In the data rows, 128 means zero.
Each row of this table is followed by its label. One hidden rule gives the labels. It looks at one to three of the table's principal directions, none of them among the few with the most spread.
[ 32 106 154 109 117 153  87 146 155 110 119 153 129 113  70 109 153  96
 177 106 145  73 178 167 146 112 237 134 127 146 150 140 113 109 102  92
 182  63 159 100 154 139  96 143 161 129 109 138] mj
[105 155 135  95  98 139  78 100 128 105 121 114 128  77  72  80 156 147
 156 104 148  62 130 140 105 125 215 144 132 141 157 142  94 132  91 118
 166  92 177  89 122 123  87 124 176 193  96 147] mj
[129 130 134 100 141 124 149 138 150 151 119 129 141 109 133 121 101 117
 117 138 162 157 170 100 101 115 141 114  99 117 121  72 150 117 162 170
 150 155  93  86 178 141 139 108 110 130 126 131] gq
[110 107 155 125 102 130 107 151 152  96 129 130 124 135 124 128 139  75
 154 124 138  92 138 162 150 120 191 179 154 109 153 163 140 111 149  99
 112 120 139 148 128 121 133 155 152 118 121 132] mj
[101 109  76 103  90 125 155 135  96 169 121 178 104 132 129 135 104 129
  62 100 118 200 153 106  94 125  28  12 120 132 113  72 100 158 112 146
 151 174 114 143 161 131 175 145  91 103 187 136] gq
[151 159 144  90 133 115 130 105  90 152 106 112 116  99 147 131 123 179
 103 121 156 149 127 123 111 133 131 129  94 103 126 123 138 182 128 114
 164 103 163  91 115 149 130 108 197 149  96 186] mj
[ 86 115 125  80 111 172  88  73 209 123 164 109 134  55  79 127  84  68
 173  41 157  89 185 103  72 142 188 141 105 155 144  70 129 105 154 176
 160 174 125  92 181 102 113 164  85 154 154 100] gq
[129 119 131 104 124 126 119 131 133 136 116 132 127 115 130 103 119 137
  89 118 149 142 137 143 107 130 148 118 136  98 131 119 133 142 137 112
 138 123 150 113 134 131 135 126 155 124 131 159] mj
[162 162 130 122 120 119 169 117  46 144  96 121 117 137 152 110 194 167
 128 174 127 125 110 128 144 127 133 105 100 109 130 166  64 180  91 110
 153  87 136  86 108 187 115 103 174 182  95 161] mj
[112 136 160 147 140 113 107 143 127 100 116 103 152 141 104 121 151 142
 162 162 125  75 116 164 168 120 208 211 134 120 144 174 133 107 128 106
 127  55 160 106  89 124 109 108 170 148  69 115] fl
[102 139 167 149 140 129 137 152 152 118 155 110 146 143 105 162 101 162
 166 140 110  90 128 119 153 134 143 200 134 179 125 157 179  97 175 129
 121 111 154 123 136 108 105 116 143  97  67 120] gq
[ 76 110 145 195  70 116  92 206 128  64 135 170 121 194  77 177 225  60
 255 163  74  31  99 188 254  87 192 199 177 162 150 230 106  68  61  83
  93  37 126 175  58 123  95 153 138 129 100  54] mj
[ 79 142 201 154 157 153  45 128 176  49 108 114 184 149  57  59 150 161
 162 140 139   8 115 215 130 111 255 236 171 152 176 176 154  75 132  67
 130  51 183 133 123  91  80 111 176 153  48 137] mj
[149 146 129 105  81  86  91 130 126  96  92 170 147 155 104 105 119 111
 138 122 103  95  82 145 131  85  91 168 168 111 154  96 110 135 107 104
  56 169 111 172 115 119 136 137 130 157 170 154] mj
[168 117 130 144 122 145 127 104 179 122 138 148 132 150 135 149 103 110
 126  63  99 138  81 133 118 134  49 106 155 172 107 119 141 123 141 114
  76 194  91 202 121 103 136 159  92 114 197 156] gq
[135 136 140 103  70  71 152 155  76 130  97 120  92 108 148 163 118 106
 143 131 114 123  96 113 169 106  98 123 127 149 127 154 121 159 115 131
 113 135 115 143 110 163 159 145 170 128 140 185] mj
[145 136 104  63  63  64 148 124  78 144 122  72  78  45 151 163  80  95
 120 106 143 137 129  63 118 127 112 115  95 128 132 114 123 165 124 198
 132 156 117 100 121 156 180 153 140 148 141 150] mj
[121 107 115 150 188 185 185 155 174 175 182 144 114 130 162 157 135 129
 112 137 150 213 200  78 102 155 102  47  87 139  88 104 170 105 168 166
 183 156  85 113 188 134 112 111  66  77 123  82] gq
[112 136 127 113 140 157 104  90 151 125 124 130 137 105 102  69 138 130
 138  92 135 101 121 119  95 128 139  97 140 156 136 110 100 117 104 127
 134 157 123 134 161 123  99 134 106 149 153 152] mj
[ 92 103 117 108  89 146  96 116 187 103 153 104 127  80  77  95 120  66
 161  70 133  68 144 116 109 139 199 141 155 156 151 130 105  88 135 162
 125 149 135 114 144 106 115 167  94 148 150 103] gq
[136 121 148 165 148 107 125 186 142  92 163 110 122 148 156 175  84 120
 130 172 125 129 135 122 158 145 143 231 154 106 141 158 221 107 203 127
  87 125 154 149 107  98 134 128 153  54  76  97] mj
[134 156 154 102 111 103 133 117  97 124  86 107 139 117 124  77 124 166
  96 141 125 101  95 133 108 109 115 124 138 147 144 135 110 143 129 126
 125 148 131 131 149 140 140 115 147 159 115 187] mj
[137 137 117 101 119  99 127 112  66 135  89  97 103  93 145 109 157 125
 113 136 127 107 115 130 129 126 143 102 102 110 140 138  78 177  71 137
 158  78 134  82 102 185 132 131 151 168 124 148] mj
[123 123 143  90  83 116 131 137 134 132 127 132 114 116 133 150 111  96
 133 106 131 120 141 125 121 113 120 137 127 128 138 122 138 139 147 131
 125 158 123 137 156 136 149 154 138 126 138 148] mj
[100 159 155 104 149 116  95 126 122 118 103 104 143 100  91  86 135 183
 126 136 154  90 137 141 115 120 213 162 112 131 144 136 135 131 113 114
 177  56 178  78 121 133  97  94 197 165  60 163] gq
[139 145 119 112 131  74 154 164  77 141 117 105 126 145 137 128 109 181
  82 149 121 139 120  88 129 130  96 144 117 111 129 125 149 144 139 160
 117  97 149  99 109 145 156 109 138 114  78 135] mj
[159 132 125  98 103 108 163 118  94 145 109  91 115 108 158  91 146 114
  96 143 119 114 113 119 117 138 132 130 134 100 142 153  79 164 140 137
 127 145 139  94 135 168 135 137 146 157 129 158] mj
[155 129 143 149 127 118 172 140  97 129 123 107 136 156 162 132 137 134
 115 179 123 134 115 136 151 133 124 156 132 109 128 166 124 131 166 126
 107 132 126 128 123 138 150 118 136 124 104 127] fl
[ 91 165 157 161 165 186 109 111 159 107 145 124 159 111  75  66 164 179
 174 163 142  75 142 139 115 140 221 157 145 178 141 158 118  89 141 106
 177 112 172  96 163 101  40  85 164 157  63 129] gq
[118 135 131 116 119 137 109 103 129 133 118 147 131 126 109 128 130 144
 134 100 108 116 112 141 121 122  95 114 130 145 128 114 110 147 102 108
 130 133 136 135 126 128 114 132 126 141 149 143] mj
[124 119  94 147 149 162 123 119 152 133 152 160 133 153 117 118 129 128
 112 104 127 156 146 119 100 142 102  87 135 133 119  98 123 113 122 131
 133 147 122 147 142 104 120 135  92 114 152 101] gq
[110 111 128 140 130 164 116 145 151 113 172 139 107 131 125 147 151 112
 150 111 129 119 157 127 134 155 161 145 136 119 138 160 145 126 140 108
 137 109 158 130 121 121 100 149 132 100 108  99] mj
[ 90 141 154 184 153 190 100 127 152 105 139 176 150 169  91 117 174 156
 182 143 117  91 126 172 146 123 150 133 156 177 131 156 130  96 111  75
 147 107 146 152 146 103  68 113 139 115 102 117] gq
[127  89 119 150 136 182 132 113 184 137 167 134 117 116 156 173 109  63
 131  96 134 162 162 126 104 144  83  84 120 144 115  98 162 102 159 168
 136 197  75 157 170 104 151 161  37  85 179  64] gq
[132 155  92 159 100 113 150 149  89 134 100 201 144 191  90  95 169 177
 123 154  77 139  77 122 142  96  36  52 163 178 112 117  64 122  66 112
 101 146  99 167 123 129 112 102 106 152 161 144] gq
[107 105 152 102 118 131 141 122 145 133 140  71 120  84 138 120  94 106
 111 113 129  95 142 118 110 147 150 147 131 141 140 145 140 125 175 158
 134 150 141 102 166 138 142 153 108 107 119 131] mj
[131 157  94 132 145 131  99 119 105 134 107 172 157 167  86  77 216 156
 163 152 133 118 127 135 139 101 161 117 118  83 134 106  63 118  42 118
 139  65 127  90  95 137  85  88 123 200 114  87] mj
[119 114 176 191 159 146 125 170 161  79 155 117 144 181 138 150 111 125
 143 155 123  95 123 159 159 142 157 210 165 151 141 184 204  81 197 103
  92 117 142 176 129  93 130 137 134  60  75 111] mj
[142 134 127 135 180 133 143 136 120 151 144 124 126 137 168 140  94 180
  67 156 155 197 154 116 101 144 100 118 110  96 111 110 187 139 165 123
 146 134 145 135 145 112 142 101 145  81 100 133] mj
[170 183 143 130 145 111 140  99  56 130  99  80 122  79 145 103 139 192
 138 172 149 110  90 109 139 149 166 158 111 127 132 159 113 173 126 132
 150  93 171  56  92 160  98  83 211 164  68 185] mj
[106 129 177 138 137 140  93 135 172  93 132 132 153 147 101 132 114 128
 164 125 125  71 127 171 145 124 188 220 153 138 146 152 165 109 163  81
 114 104 165 136 130 107  98 131 174 113  92 144] mj
[147 122 137 177 122 147 121 129 139  97 131 150 138 177 122 126 149 132
 141 116  90  95  75 159 148 132  87 128 175 169 127 164 122 113 117  97
  79 137 119 183 107 114 118 145 104 113 147 129] gq
[185 123  65 148 189 152 179 121 110 178 155 157 116 148 183 132 128 174
  48 142 129 246 144  74  84 165  18  23  98  87  87  72 128 162 126 154
 131 166  93 120 130 142 130 101  61  98 166  97] mj
[ 97 102 113 112 122 102 137 145  94 160 110 146 105 131 149 172 114 118
  98 130 124 178 149 147 152 119 103  93 103  97 112 117 125 163 103 106
 155  88 138 128 111 149 164 136 155  99 149 138] fl
[132 165 145 175 132 134  74 113 146  71 118 127 171 157  62  75 163 169
 177 136  91  32  58 163 145 118 160 197 185 181 151 167 107  86  97  99
  88 102 155 152  87  89  71 109 139 173  97 120] gq
[182 153 111 141 126 131 173 115 111 147 157 105 120  97 160 146  97 153
 124 158 149 176 122  67 112 149  86 113 120 139 106 117 149 124 173 180
 113 203 107 120 145 112 136 104 111 121 126 121] gq
[179 120 114 111 158 111 113  91 133 134 112  99 140 123 158 115 127 110
  96 119 145 150 119 146 115 135 149 157 109  48 128 109 116 149 122 125
 112 110 125 113  83 133 148 126 133 162 150 120] fl
[ 80 110 145 144 116 134  79 148 121  90 110 144 135 157  92  95 198 103
 177 137 109  45 113 183 175 105 192 158 163 121 158 178  91 106  63  83
 115  54 147 135 105 142 100 145 127 137 115 104] mj
[105 155 140 105 132 128 105 119 147 115 137  95 130  75  88  90 114 157
 141 107 148  99 134  98 106 141 191 159 127 152 144 132 141 116 146 143
 153 124 167 100 130 107  96 113 162 153  87 153] gq
[136 127  97 159 184 211 101 103 206 135 177 171 139 127 114 107 144 125
 139  97 141 155 162 107  72 152 109  77 135 143 115  72 148  94 127 146
 151 176 105 130 171  93  68 120  59 112 155  71] mj
[ 65  98 140  92  56  46 164 237  69 141 125 127  62 137 146 209 134  91
 132 154 114 144 162 134 216 108 170 160 118 100 131 213 144 159 128  87
 155  38 182 139  89 166 171 159 242  82  80 164] gq
[ 88 132 148 137 128 160 132 140 125 130 114 149 145 145  99  81 162 163
 119 147 136 106 144 156 118 121 161 100 144 153 136 146 110 113 127 106
 169 107 151 108 169 131 107 111 144 130  94 146] gq
[126  90 114  81  98 125 139 138 158 144 146 103 101  79 151 152 116  32
 136 102 168 140 192 105 113 131 186 124  98  83 134 106 132 125 151 179
 152 141 102  84 157 152 158 164 107 130 148  96] mj
[177 138 114  99 134 117 159 107 116 156 124  85 112  92 173 105 124 117
  84 133 156 166 136 102  94 147 142 119 109  85 126 126 115 156 157 151
 149 157 132 101 135 143 143 124 158 154 129 155] gq
[155 124 147  99 115  61  94 123  78 116  99  72  99 100 164 180 114 118
 128 122 122  95  89 158 171 125 147 206 110  77 140 165 149 182  95 110
 109  46 166 112  41 161 158 147 194 133 107 147] mj
[105 144 153 105 128  70  50 120 100  91  77  68 155 104  78  79 123 169
 119 139 131  25  92 187 142 113 239 235 145 100 166 157 123 132  85 107
 133   0 215  66  61 130 120 111 212 172  55 144] gq
[125 114 115 161 117 174 150 135 159 141 177 163 100 123 141 185 134  96
 173 113 119 166 142 103 141 139  75  73 131 176 100 132 145 109 134 137
 131 189  88 172 154 110 112 145  85  88 168  99] mj
Here are more rows. What is the label of each one?
[159 108 162 166 173 186 101  96 190  97 164  97 150 130 143 127 147 105
 159 120 135  90 122 167 135 170 193 220 147  90 143 167 158 111 182 106
 101 120 153 112 100 105  92 136 115 118 109  84]: gq
[ 68 107 106  74 133 167  43  75 192 116 148 131 129  65  65  77  87 105
 127  27 151  80 167 125  57 144 183 114 138 136 151  65 119 123  97 130
 153 131 169 104 166 105  94 167 108 130 167 131]: mj
[133 153 107  52 108  85 107  83  92 141  71  96 134  73  98  47 129 152
  83  98 150 108 117 116  77 110 163  92 102 106 144  86  57 165  70 150
 157 103 138  73 121 161 140 117 151 221 141 182]: gq
[179 136  86 114 162 128 135  92 128 153 140 110 134 112 158 110  80 161
  54 120 162 194 138  91  58 145  80  84 110  95 109  65 147 135 140 170
 125 176 112 126 146 107 158 114  95 127 150 120]: gq
[169 137  95 102 150 122 183 115 101 182 133 139 120 121 173 152 107 155
  82 140 148 226 158  70  96 137  54  64  70  87  97  64 128 167 142 166
 141 169  89  99 146 153 153 102  95 131 152 125]: mj
[132 111 136 155 138 147 156 139 181 129 159 153 140 165 142 185  92  94
 142 118 118 171 147 124 135 129  84 137 121 148 108 109 169  99 187 132
 106 186  83 183 149  96 149 139  87  93 157 102]: fl
[120 117 128 134 140 132 180 155 137 174 140 172 105 148 165 205  91 125
 117 117 125 220 154 100 138 121  33  55  97 164  81  97 174 136 153 129
 148 174  82 173 165 132 155 129 117  66 163 154]: gq
[121 100  98  98 133 144  90 103 178 119 153 105 122  75 119 108  97  73
 123  77 163 124 165 101  77 136 161 106 120 112 136  76 138 100 119 181
 127 159 100 118 155 113 140 157  60 130 169  85]: mj
[ 59 138 120 152 150 240  62 102 206  96 167 209 174 129  10  77 193 145
 228  94 150  64 188 132  98 131 220 107 127 170 146  77  95  71  86 127
 173  99 130  63 165 102  18 102  62 172 111  50]: mj
[219 164 128 127 206 145 131  75 135 159 134 132 143 117 201 170  59 181
  76 142 192 241 146 105  63 138  54 118  71  74  96  32 219 158 179 149
 133 195  90 132 148 102 155  80 126 110 135 137]: gq
[ 68 129 154  90 106 161  92  96 142 118 118 125 110  55  85 118 138 107
 182  79 152  71 158 139 116 124 205  97 103 179 142 127 101 142  89 118
 193 101 139  89 158 155  91 146 153 160 130 165]: mj
[106 123 128  92 115 121  90 117 158 108 120 121 143  94  94  84 111  94
 141 108 154  95 147 125 109 116 196 159 137 104 153  97 118 110 130 140
 118 138 131 105 144 119 124 135 124 153 140 130]: mj
[191 118 112 136 153 116 174 128 100 165 142 107 115 127 211 179  97 136
  72 173 156 225 142 110 121 142  72 111  95  62  98 110 171 149 167 156
 118 160 100 128 123 130 182 110 112  94 135 101]: gq
[125 132 164 190 112 142 139 170 149  98 151 153 142 162 120 167 122 134
 178 174 105 109 103 144 175 120 109 176 173 180 124 169 177  83 176 113
  86 162 118 172 135  92 112 115 123  81 106 109]: gq
[141 107 149 113 111 110 114 128 144 107 117  96 130 123 138 125 131  83
 131 116 116  84 111 155 140 126 160 182 141 102 148 153 124 132 138 122
  98 116 128 127 106 142 141 155 125 140 135 124]: gq
[135 137 156 125 131 122 117 124 166 120 122 145 162 154 118 148  83 130
 135 121 138 135 130 147 124 108 124 181 131 127 127  98 172 109 176 115
 104 157 121 155 142  93 145 120 144 123 127 144]: fl
[ 82 112 132 104  85 104  84 128 135 108 126 108 125 114  81 114 141 100
 167  97  90  38 105 152 157 119 177 185 162 138 153 168  90 123  87 106
 109  81 176 122 100 131 106 163 147 146 128 124]: mj
[ 95 126 158 114  93 117 104 136 149 101 118 129 140 122  90 155 112 102
 172 111 135  84 141 153 145 103 179 173 119 151 143 128 142 109 135 127
 133 105 125 126 126 118 140 138 143 148 112 125]: fl
[127 139 148 158 103 152 173 161 161 121 153 148 135 141 122 131 128 112
 159 161 129 140 140 112 139 129 138 143 155 170 126 153 144  88 207 133
 124 201 113 152 172  98 114 117 137 115 114 135]: fl
[ 88  89 141 136  44 141 181 192 175 129 170 160  93 151 112 190 158  35
 209  97  86 101 144 114 187 120 130 114 157 204 117 195 110  91 153 123
 117 164  97 174 158 138 121 187 114 102 155 124]: gq
[128 165 167 186 207 131 102 164 143  94 125 144 181 182 111 123 129 200
 142 211 146 126 138 157 147 116 182 223 127 109 135 126 204  88 163 101
 130  68 151 117 109  93  90  56 169 113  33  98]: mj
[128  98  92 119 108  98 153 158 115 141 143  86 102  99 152 136 113  87
  90 146 144 159 157 106 128 143 158 119 123  91 126 141 127 119 146 175
 141 120 134 104 118 129 170 141 124 116 125  91]: fl
[160 133 134 156 115 130 140 104 120 125 134 102 115 116 147 158 158 100
 179 133  92 107  80 135 175 144 116 165 137 141 124 181 100 140 126 122
 107 138 128 138  79 132 109 138 136 148 142 117]: fl
[173 107 116  78 133 135 162  93 155 180 115 143 122 108 180 140  71 104
  52  75 147 217 147 105  65 133  33  49  96  97 102  41 141 171 168 154
 126 222  72 133 176 145 180 143  79 114 214 169]: gq
[127 107 149 154 119 187 177 145 180 136 155 190 117 152 153 186 116  77
 159 108 127 170 160 117 123 125  61  56 121 194 103 105 159 112 176 131
 132 221  46 179 206 133 132 152  69  78 180 135]: mj
[102 125 172 138 142 152 147 131 153 124 142 107 132 119 140 143 116 110
 157 142 144 122 152 127 137 128 154 150 119 159 130 150 163  99 181 132
 144 158 113 146 175 117 132 130 123 104 106 132]: gq
[146 100  89  97  59  97 153 123 105 143 115 108  92  77 152 141 116  45
 125 110 133 141 123  99 126 114 100  58 123 133 121 111  82 133  99 190
 115 182  66 128 140 156 184 167  77 145 204 121]: gq
[109  69 112 151 150 226 153 132 204 153 213 173  76 111 178 224 117  44
 153  68 147 212 213  95 105 167  70  30  93 152  96  98 187 118 166 151
 167 206  63 171 192 120 129 180  32  38 193  65]: mj
